A single turn carries every row of the set below to another of its rows. Some are shown first; where does it send the rows asked next?
lem: [  4  52  11  -8  39  20   9 -25  18  -5   0  22   6  12 -18  13 -10 -18
 -31 -10  23  16  25 -16 -10  20  -2  -9  -7   3  -2  19  -9  -1  -2 -21
  22   5  -4  -9  10  -3  10  32 -12 -22  -8 -18   3   8  -9  20   0   3
  22 -10 -17]
Gerup: [  6  28   8   4   5 -32  -1 -35  -9 -23 -23  -5 -10  40  19  13  14   8
  10   8 -12   3  -4 -20  18 -29  17  -7   6 -35 -23  27   0  14  30   8
 -34 -34 -15  16  35   9   9   0   1 -32  -7  20   1  15   9  25 -13   7
  32  18  -2]
bito: [ 30   1  22   1  11   0 -12 -27  46 -47 -11   7   8   2 -25 -14   6   0
   4 -12   2   6  -6  -2  10 -10 -13 -15  11 -42  10   5  24   2  15  31
 -10  -4 -18  -6  13   6 -10  10  -8 -22   4  -3  -6   5   4   9  12   1
  36   9  -7]
Senu: [-21  37   5 -27  15  28  -8 -20  30 -35  -8   1  -1  25  -3  13   7  18
  -6  -7  -9   1   9  10  21   8   0  -1 -21   7  29  14  -9   8  45  -3
  26 -34  10  12   5  -5 -13   2 -21 -15  -7  -5  31  26 -35  33 -11  21
  40  -8  15]
kuzi: [ 10  11  19  -9  11 -28  21  -9  23  -8 -16   0  11  26  24  22   0  23
  23  -8 -18   7   6 -22  35  -3  32  -7 -13  -3 -23  44 -29   3  19   6
 -18 -15 -19  10  18  -1  -2 -12 -13 -23  -4  -3   1  35   9  23  -1  17
  11  18  -6]
ren: [  7  38  10   4  17  32  -1 -30   1  -2   5  30   1  -2 -13  26  14  -2
 -23 -12  -8   5  31 -12  -1  -1  -8 -15 -12  -9  -7  17  -9   8  18 -13
  15 -10 -16   0  20   2   9  51 -30 -29  -7 -26  14   2  -3  -1  -9  -3
  28 -30   4]
Tori: [-10  27  -5  -5  -3   8  -2  -7  -6 -32 -28  28 -14   9  20  30  18  25
 -31 -15   1  -6 -18 -11 -27   1  -8 -17  -2 -17  16  12   5   2  38 -22
  21 -19   4   9  -9 -19  12  19 -33 -21 -22   3  17  12  -8 -21  -5   9
  53  -9  23]
Pepos: [ 24  25   6 -21  -2   3  26 -10  19 -48 -15  -9  -3 -13   0   9   9 -10
  23 -16 -12 -19 -21 -28  -7 -14   7   5  -8 -38  -4   4  17  15  30  19
  -3   6  11  15  -1  10  -2 -13 -19 -36 -11 -26  32  31   3   1  -5  23
   1  -1  18]
naro: [  3  -9  12   2   9 -31   4 -32  -7 -42 -19   6   3  35  -4  26  23  -6
   3 -10 -10   5  -4 -17   4   7   8 -10 -10 -27 -12  35  -6 -22   2   8
 -37  -8   2  18  38  16  -4 -23 -10 -46 -22 -25   2  16 -10   1   0 -14
  49  16 -26]
Vose: [ 10  70  -2 -16  22  -3  27  -3  -6 -29  10  19 -14  27 -11  32   4   6
   3   3 -10 -11 -19 -30  17 -13  35  -2 -17 -28 -31  22 -23   8  48  12
   3 -12  -4   7  20  -9  17  12 -21 -31   8  12  29  -7 -10  18 -10 -26
  14  -2 -18]
giveg: [  6  24   4   2 -14 -23  -4 -13  16 -28 -12 -14 -12  41  -1  25   9   1
  -1   8 -10  27 -18 -13  -6  -7  39 -11 -19 -49   6  15 -12 -36  26  35
 -22  -1   6   0  34  -9   8 -19 -11 -21   0   2  22  29   3  23 -11   8
   7   3  11]
Rusar: [  8 -19   3 -20  22   2  23 -15   8 -33   2  14 -10   7 -17  -2   5   3
   9   0 -13 -15  -8 -23  10 -26   3  -8  24 -30   5   1  16   7  16  32
  -2 -23 -23  10   6 -11  10   5 -18 -25   1 -19  29  11   1  21  -2  -5
  -3  14  14]
dekik: [ -9  47  -6  -7   3  -8  24  -8  11 -28 -28  19 -16  22  12  30  -8  20
 -18  -8  22  11 -22 -16 -29  -3  -7 -18   2  -9  15  15  -3 -12  20 -33
  24  -8   7   4 -28 -29  23  29 -11 -32 -13  13  14  18 -19   6   3  21
  31   2  -3]
gek: [ 13  28  22 -21  -6  -8  16  10  -1 -27 -21  -7 -44  32   5  33  -3  15
   5 -23 -42 -13  -2   0   9   3   8 -13 -14 -30 -31  18 -32  -6   2   1
  27  -1 -11   8  14 -20  17  23 -19 -11  -7  25  16  11   2  22  -5  -5
  23  -7 -16]
nem: [-13  41  18   4   5   8 -10  -5  12 -59 -18   7  24  28  -6  42 -12  14
 -28  -5  13  -3  15 -14   4  18   4 -13   0   1 -20 -12  13  -3 -11  -3
   8 -10  17  14  21   5   1  21  -6 -45   0   7   9  11 -31  22 -15  -4
  54  18  12]
Gir: [ 18  49  -4  -2  34   1  22  -9  19 -27 -28  28 -10  21 -11  15 -11  -2
 -22 -11  33  12   3  -8 -20   6  -3   2 -10  -8   4  12 -28 -14  11 -31
  25   7   7 -13  -9  -7  16  36 -20 -18 -18   7   3  21 -17  28   7  21
  28 -13   5]
gema: [ 23  29   3 -22 -16 -13   5  -6  18 -18 -32  10 -33  31  15  17  25  18
   8   0 -14   5   4  -5 -10 -31  23  29  -2 -17  16  18   5  -7  39 -14
  16   1  13  10  28  -7  20   6 -17 -10 -18   0  11  11 -30  29 -20  36
  30   9  15]
Sibu: [ 30   8   7 -30  18  -3  37 -16  18 -60 -29  11   7  25 -12   5   7  -8
 -14  -3 -26   1   9  -5   1  -9   3  -4  19 -16 -15   6  12   0  10  -3
 -11 -10 -37   0  -2 -20  13   4 -32 -52 -13  11  17  49  -4  15   5  -8
   4  26  -3]
Vit: [-17  47  12 -29   0  18  30 -17  20 -50 -18  -1  13  12 -12  31  10  47
  19 -10  -4 -14  18   6 -13  27   2 -32  -9  -1   8  18 -34  -7  14  -9
  -2 -20 -11   1  -3  -9  17  10 -36 -29  -9 -25  20  12 -32  14   3  13
  14  -4  -8]
dito: [ 29  46   2 -23   4  -9   0 -11  36 -41   5  -2  -1  24  -6  29  11  -2
 -28 -14 -25   0 -31  -9 -16   2  22  -1 -20 -18 -17   8 -28 -15  32  -7
   5  14   4   4  35   4   6 -28 -37 -28  -8  -7   3 -23  -5 -17 -16  -3
  33 -24  -5]
Fen: [ 15   6   7 -22  14 -15   8 -23  27 -21  -1   0  -1  47   4  18  -6   1
 -29 -33 -24  -6 -15  -4   9   3   5  -7 -26 -18  -6  25 -23  15  13 -14
  22 -47 -20  15   3 -20  -1  -6 -13 -32  -4  14  12 -14  -2  -6 -31 -12
  47  10 -24]
zas: [-26  42  -6 -17  -3  26 -10 -16  -1  -9  -5  25  -3  -6  -2  26  28  21
 -37 -12  -6   0  -4 -13  -8  -7 -18 -26 -11 -20  -1  19   7   2  18  -3
   9  -4   0  17   7  -2  11  34 -28 -29 -12 -16  19   4   1 -27 -21  -2
  27 -20   5]
Fod: [ 27  19   4 -15  15 -21  11 -16  42 -58 -28   8  12  13 -15   8  11  12
   5 -25   4   5  -4 -10   6  -4  -1   1 -21 -23  14  10  28  16  22   0
 -10   3 -20  -2 -20  -4  -6 -31 -28 -45  18  -6  23  34   5 -12   4   6
  27  18   1]
folo: [  1  52   5 -19   8  16   8 -10   6 -45 -36  17  17  26  -9  13  -5  37
 -18   1  14 -17  -9  -9  -4  16 -29  -1 -19 -24 -12  16 -33  15   1 -33
  -9  -3  -5  27  22   4  -6  11 -39 -55  -2 -23  -5   9 -21  28  -7   4
  26  14  25]
lizu: [ 30  27  34  -8   8  -7  -1  -3   5 -27 -28  -9   1  34  -4  43  24   9
 -12   4  -5   5 -13  -8  15  -8   1   4 -26 -33 -16  38 -22 -13  17  20
 -34  -1   3  -8  43 -13 -20 -12 -27 -29  -3 -21  18  45  -3  24 -10   3
   6  10 -17]
rapo: [ 13  51  -5 -15 -16  11  -5   3   1 -28  11  13  16   9  -2  21   1  16
  -5  13   5   0  30 -14 -18  -2   2   2  -3  -4 -37  49 -14  -7   6   2
 -14   0  -1  15  31   3 -15  22 -11 -31  14 -16   3  25   6  18 -11  -9
   7  36   2]
datot: [ 10  31  -3 -23  11 -22 -19  15   5 -49 -14 -13 -29  28 -17  26  -2 -13
  -8 -16  13   8 -22   6  -7  15 -17   5 -20 -31 -10  39 -30   5  16  -5
   3   5  18  18  15 -13  -7  -4 -17  -7  -3 -21   8  -9   4  17  12 -23
  23 -17 -17]
fip: [ -2   5  13 -22  -7 -28  18 -12   0 -20 -21  41  10  21   7  12  20  26
 -13  -1 -10  15  -7 -16 -13 -16  32 -13  -5 -28  -2  46  26  -1  22   8
  -1 -19   1  23  11  -7   6  24   8 -26 -15  -4  24 -19 -33  12 -27   2
  43  29  -6]
mol: [  3  30  -4 -20 -15 -13  18  -8  43 -25 -10  -5  -4  38  -8   2  21   3
   1  -5  16  16  23  12 -19  27  -8  17 -25 -23  22  37 -10 -18  27  -5
   3 -21  19 -11  -4  -5  16 -13   9 -23  -7 -21  15  29 -18  23 -24  16
  22   7 -18]
Dol: [ 13  -5   7  -1   5 -49   3 -45  23 -26   2 -11  15  31  -3   0   8 -12
  -7 -11 -14  -3 -23 -12   2  -1  20 -10 -20 -22  13  53 -32 -11  28  -2
 -13 -16   3   9  13   8 -16 -26 -17 -22 -21 -11  25  26 -19  23   5   4
  22   9   2]
gatom: [  5  11   9  -6  28 -24  11  -6   6 -42  23  10  -5  14   0  33  -3  -9
   2 -24  24   5  -1  -6  19  12   4 -18 -10 -15 -11  26 -19  20  33   4
  18 -25 -10  18  30 -16  32 -10 -19 -43 -13   7  -6  -3 -10  18  13 -28
  56  -7  -7]
big: [ -2  34   7 -11  -2 -13   0 -38  -6 -53 -35   0  21  30 -16  34  19   1
 -15   0   3   1   7 -13  -7  -7  18 -21   0 -27   5  -7  -1   4  19 -10
   2 -14  -9   6  12   2   6  60 -25 -17   6  -1  31 -29 -36  42 -15   4
  30  -6  -1]
zarog: [ 29   6  11 -11 -21 -15 -21 -13   8 -26  -6  28  38   5   4  49  18  11
 -24  -1  12  -4  10  -3 -22  -9  -4  -7  -7 -33 -14  21   9 -18  36  14
  -1  -3   7   8  34  13 -13  13 -40 -35  -8 -12   8  11 -14  23 -24 -11
  58   3   4]
Gipo: [ 33  31   3 -22  -7  19   9 -15  27 -53 -40   0   5  13 -10  -3 -11 -29
   6  -9 -21  11  -7 -22  -6  -3   4   6   6 -44 -18  -4   5  -4  19  14
 -11   9  -7  17   8  14 -16  24 -13 -32 -16  -9  -2  32  10  17  11   0
  10  17 -24]
damiv: [ 24  19   8  -6   6 -10  33 -27   5 -31  -2  21  -2  17  -6  -6  11  24
  -4  -6  -4  -9  58  -4 -12  20 -10 -13 -12 -18   2  42 -40   0  29 -20
   9  -7 -15   5  25   5   6  -3 -18 -29  -2  -3   7  38  -7  43   4  -2
  35  19   2]
viv: [-29  31  -2 -35  -2   4   9 -18  23 -36 -14   3   6  19  -5  -3  19   3
  -8  -3  -8  33 -18   0   9   9  16  -4 -23 -17  12  12  -4  -2  12  -6
  15  13 -10  28  25  -1  13  32 -12 -28 -10 -13   7 -22 -30  28 -17  30
  31 -16  40]

Sibu goes to Gipo
dito goes to Fen
Now these:
zas goes to Tori
naro goes to Gerup
damiv goes to rapo
Senu goes to Vit

